rotation ticks, each row followed by its count of ticks
The counts run from 0 to 175.
[132 124  80 166 121 162 161 169  98  83 128 141 122 128 175 137 124 136
 165 134 123 153 126 121 106 132 152 162  77 111 183 124 149 134 130]
64
[145 131 126 117  99 134 170 161  94 144 113 145 125 123 156 131 123 137
 160 123 142 165  98 143 158 149 155 186 101 129 191 147  88 138 164]
44
[151 122 109 121 110 158 183 128 124 140 150 166 140 126 191  91 113 123
 140 123  81 157 113 133 137 143 164 107 116 146 133 135 162 189 133]
38
[142 122  76 149 138  94 131 140  96 139 154 151  90 150 190 104 138 106
 127 115 118 156 112 125 128 177 142 147  77 118 150 127 128 174 137]
53
[163 175 111 145 127 140 188 172 109 135 154 160 135 130 153  83 129 107
 134 155 118 153 144 138  92 177 184 139 118 119 142 160 123 128 127]
137
[143  79  77 184 133 139 153 158 102  84 115 139 129 132 188 135 130 155
 156 141 124 148  81 120 114 130 154 149  90 134 160 125 138 123 130]
66
[172 136 115 138 161 145 169 148 108 157 142 155 115 113 177 133 120 113
 134 116  96 136 102 112 126 170 150 146  77 137 181 128 120 179 124]
118
[147 152  93 153 136 157 187 173 128 106 158 168 130 150 152 126 111 101
 157 163 104 159 141 132  98 169 159 135  92 129 132 146 139 108 143]
139
[184 132 122 165 125  96 151 153  97 148 128 150 114 130 188  89 140 108
 126 139 135 143 107 156 123 156 175 153 134 126 131 161  86 130 117]
134
[140 124  95 156 103 146 191  92  95 145 137 142 114 137 173 161 158 122
 161 142 125 147  99 158 101 108 157 142 122 134  86 154 118 139 160]
14
[126  89 103 140 106 146 190 132  91 133 132 137 133 145 155 164 136 113
 161 171 118 162 107 147  75 138 175 139 120 140  99 140 129 118 165]
12
[170 149  94 138 152 133 167 123 108 148 139 143 113 116 206 122 127  98
 129 109  96 123 113 139 120 145 133 134  91 159 150 160 142 183 123]
116
[143 162  99 196  98 163 180 124 114  84 110 167 125 113 138 123 110 136
 117 132 114 153  85 105 115 179 158 136 124 137 148 142 130 135 100]
83
[162 112 119 156  85 109 163 137 101 129  94 167 127 116 168 137  82  95
 160 161  98 166 114 151 145 163 159 137 144 153 111 143 101 150 115]
22
[152 119  88 127 105 134 173 117 114 148 144 193 145 125 160 170 111 152
 132 124 103 172 102 119 129 159 145 111 124 178 128 162 120 143 145]
104
[134 174  77 173 101 138 177 120 116 105 110 152 117 145 129 125 105 121
 143 150 127 154  74 135 159 148 131 152 107 163 111 186 122 134 135]
160
[155 141  86 143  89 164 193 130 134 130 109 149 154 156 143 109 134 162
 174 154 120 141  79 143 123 164 144 168 136 127 125 150 107 131 145]
157
[141 146 100 128 110 130 162 116 101 155 141 171 106 119 161 175 130 129
 136 102 136 186  97 113 147 182 125 126 101 166 147 160 104 130 165]
106
[139 130 116 174 117 150 168 121  99 106 129 144 113 123 174  82 126 122
 146 146 117 191  95 128 135 142 177  89 127 140  99 131 152 134 123]
149
[134 137  54 152 128 105 128 132  99 137 139 152  92 154 198 109 120 118
 130 124 131 163 115 129 135 142 134 128  69 153 131 164 149 158 141]
51
[164 135  90 124 111 143 169 141  75 141 120 127 123 138 158 124 149 125
 205 147 107 164 121 141 122 169 149 164 135  97 128 119  97 159 147]
154
[133 119 124 137 106 130 173 147  88 142 144 164 125 119 166 149 126 122
 138 136 149 172 115 156 117  95 186 155 102 162 146 183 119 111 167]
124
[157  91  92 170 108 144 129 138 134 144 127 151  88 154 210 120 126 149
 139 140 121 171 106 131 119 156 148 137  70 121 134 119 137 127 121]
130
[154 115  92 174  83 151 156 140 115 114 128 140 114 127 193 141 126 117
 144 130 109 137 149 157  73 157 156 179 117 100 156 124 127 128 109]
0
[138 172  92 111 103 154 195 139 103 143 120 172 136 121 156 140 138 143
 147 154 125 152 119 126  93 185 120 115 105 139 145 150 116 148 167]
27
[149 122  96 138 113 127 170 118 119 140 128 136 120 127 219 112 111  99
 119 120 109 124 116 165 107 133 142 135 112 182 125 179 157 158 124]
114
[130  99  89 126  99 121 181 117  99 115 146 162 144 131 186 120 147 127
 146 104 104 157  81 135 127 175 142 108 161 152 120 139 126 151 169]
168
[142  98 138 131 117 123 186 159 105 138 143 161 137 120 158 155 109 116
 139 134 142 165 102 149 130 110 194 155 109 163 149 173 115 108 163]
123
[124 123 110 125  69 143 170 163 108 141 104 149 143 138 152  97 108 164
 134 144 153 163 100 144 124 141 164 173  98 144 184 164 117 127 156]
46
[149 112  90 128  82 132 170 124 101 143 124 186 173 114 154 142  96 153
 130 144  87 152 118 127 111 153 167 135 132 165 139 146 128 177 124]
102
[152 157 118 182  88 177 171  92 122 143 111 153  87 128 159 124 128 124
 141 141 111 163  92 129 135 154 155 144  93 106 124 117 123 170 108]
18
[161 145  70 174 107 126 170 114 112 103 130 152 127 136 160 152 145 127
 161 124 115 121 106 157 109 141 145 191 148 118 124 160  90 139 130]
79
[185 117  96 192 122 141 171 133 128 100 115 162 135 111 202 130 126 143
 138 139 106 120  94 144  95 147 149 137 138 153 127 154 116 118 108]
3
[192 135 100 191 142 138 174 130 114 110 112 157 129 104 199 131 128 130
 132 134 116 122  87 131 106 144 147 123 132 163 122 162 114 122 102]
4
[147 168 113 175  97 170 174  90 112 147 121 149  85 124 161 129 148 133
 141 133 117 152  94 133 126 136 149 147  95 102 125 131 117 167 122]
17
[124 119  92 128 115 125 172 122  45 121 112 123 129 111 165 152 158 109
 157 125 122 167 110 132  88 176 152 135 148 142 125 132 105 153 153]
89
[159 144 100 122  94 102 169 140  74 137 103 176 147 104 166 136 113 113
 156 152 111 157 131 153 117 158 145 130 148 155 119 163  92 151 141]
24
[155 169 105 143 127 153 189 172 125 123 159 163 131 137 152 108 119 105
 147 162 110 155 143 134  91 175 173 132 107 123 134 155 133 121 131]
138
[181 154 123 161 126 104 168 156  90 147 138 158 121 127 175  79 142 105
 126 142 134 141 121 149 110 163 184 154 135 122 134 163  85 134 122]
135
